In the rows, zero is written as 100.
Each path below is one point turned by a fixed rotation once a step. After each direction that follows a path, write how fast that rotation turns it, in degrees per step (0 if it stays still).
Each turn is a multiple of 5 degrees from 10 to 175, or 0.

77 97 121 113 115 124 99 113 79 124 85 100 79 94 112 100 42 82 141 106 83 126 109 95 123 116 139 129 104 139 164 114 51 108 141 137 128
58 107 124 89 110 115 117 120 74 100 101 118 85 91 91 77 56 81 147 114 82 118 105 72 127 131 123 104 130 114 143 103 51 111 151 155 123
74 121 136 90 125 94 95 107 93 105 119 123 87 103 63 68 48 90 118 126 107 105 108 64 128 130 109 92 138 118 131 139 56 103 141 137 145
99 104 126 101 134 101 77 104 112 127 106 109 92 117 75 92 36 95 114 112 108 115 110 81 132 121 128 106 112 146 144 166 56 94 138 128 135
97 89 110 109 112 118 106 116 96 135 91 95 93 101 91 100 54 97 134 100 82 131 112 82 139 110 142 115 112 143 161 147 60 100 147 140 111
78 103 129 105 96 119 140 137 78 131 103 103 83 79 91 80 63 93 131 115 84 127 123 80 131 114 134 102 133 118 155 123 62 110 151 148 128
69 126 150 106 114 109 103 127 82 125 114 111 73 89 88 72 51 88 110 136 107 105 126 84 117 132 116 99 129 119 147 125 51 110 134 132 153
70 110 128 98 136 111 64 113 95 118 100 101 85 106 96 90 42 82 116 124 102 104 102 85 126 133 108 114 108 145 146 139 36 97 127 128 139
74 96 105 91 119 116 87 104 93 110 99 93 94 109 88 97 44 85 143 91 80 128 92 68 138 107 127 125 115 148 146 135 58 97 144 145 125
92 105 122 101 102 106 125 109 80 111 113 119 86 95 69 85 50 92 142 93 91 135 110 65 129 111 141 107 139 119 141 127 74 111 158 142 134
101 115 140 107 120 100 114 114 93 126 109 134 75 99 77 75 45 95 122 127 112 113 131 84 120 130 134 86 128 108 144 140 60 113 146 132 131
86 103 127 100 133 111 85 129 108 134 94 103 90 101 95 82 57 96 115 138 104 102 123 94 131 131 121 95 109 132 154 153 37 96 134 137 113
69 103 115 90 111 118 93 133 93 132 98 71 99 95 92 87 66 93 117 111 75 119 105 78 143 110 109 114 121 150 158 145 50 90 137 146 127
Speeds:
89 96 92 90 90 103 112 108 96 95 99 90 107 96 97 95 111 102 108 93 85 105 94 91 109 96 96 99 109 98 100 93 101 97 107 113 91
95
97 103 96 94 105 96 83 100 108 101 105 85 107 107 91 102 100 103 91 95 97 98 92 95 107 94 87 105 101 114 97 116 99 90 94 98 105
80

49 78 81 102 149 111 72 87 98 81 72 96 59 101 72 100 84 115 131 104 77 80 79 72 82 134 80 120 120 112 88 77 111 120 81 51 95
76 96 103 100 110 139 45 84 91 60 52 91 72 110 61 113 98 121 113 82 86 72 77 81 79 129 105 107 118 104 79 65 102 122 80 60 90
62 88 88 93 112 117 69 89 107 62 30 110 115 92 71 98 68 114 106 78 95 74 101 56 75 120 111 119 102 101 79 68 102 130 83 71 93
74 73 85 84 136 111 43 106 96 77 52 117 99 96 78 78 87 119 125 101 80 91 91 46 80 124 89 122 101 99 91 73 119 97 60 69 92
55 92 74 95 146 104 68 89 105 80 72 91 64 101 73 112 96 108 118 107 81 67 80 67 66 135 79 118 111 92 82 81 114 110 68 44 90
73 86 91 110 118 127 52 88 88 77 52 100 61 99 59 108 80 117 116 81 83 70 73 87 88 133 112 102 128 116 76 60 104 128 87 64 82
79 108 92 98 109 122 46 95 100 56 28 106 108 94 70 101 81 111 98 80 97 69 102 60 68 124 112 111 97 90 74 69 108 119 76 76 85
63 76 74 89 138 99 60 104 106 87 44 116 107 84 77 78 69 106 117 102 82 88 96 49 72 126 90 127 104 97 93 76 118 112 66 73 85
74 86 73 92 139 110 44 100 95 84 74 93 59 100 65 99 102 108 117 107 76 72 77 66 66 132 84 112 114 92 80 84 115 100 57 55 82
63 98 74 114 115 111 66 87 92 80 52 95 64 93 58 120 74 104 106 86 87 56 80 84 79 135 112 108 120 104 74 74 100 131 87 54 79
87 91 93 104 109 126 37 109 93 61 27 119 93 90 58 96 73 113 101 79 87 81 93 73 80 130 117 109 101 96 82 68 112 119 76 85 74
59 90 75 89 130 100 58 104 113 70 43 106 111 87 74 87 72 94 106 102 84 82 106 51 54 123 88 123 95 85 92 91 123 107 62 72 84
65 68 70 98 130 99 49 104 93 96 69 96 63 85 63 91 88 104 120 106 68 84 72 70 72 132 91 118 122 98 99 87 114 108 66 60 76
Speeds:
97 94 100 97 110 101 97 88 102 107 117 81 86 100 100 97 107 93 105 107 92 102 93 107 94 102 89 102 110 99 106 105 107 106 95 96 101
90
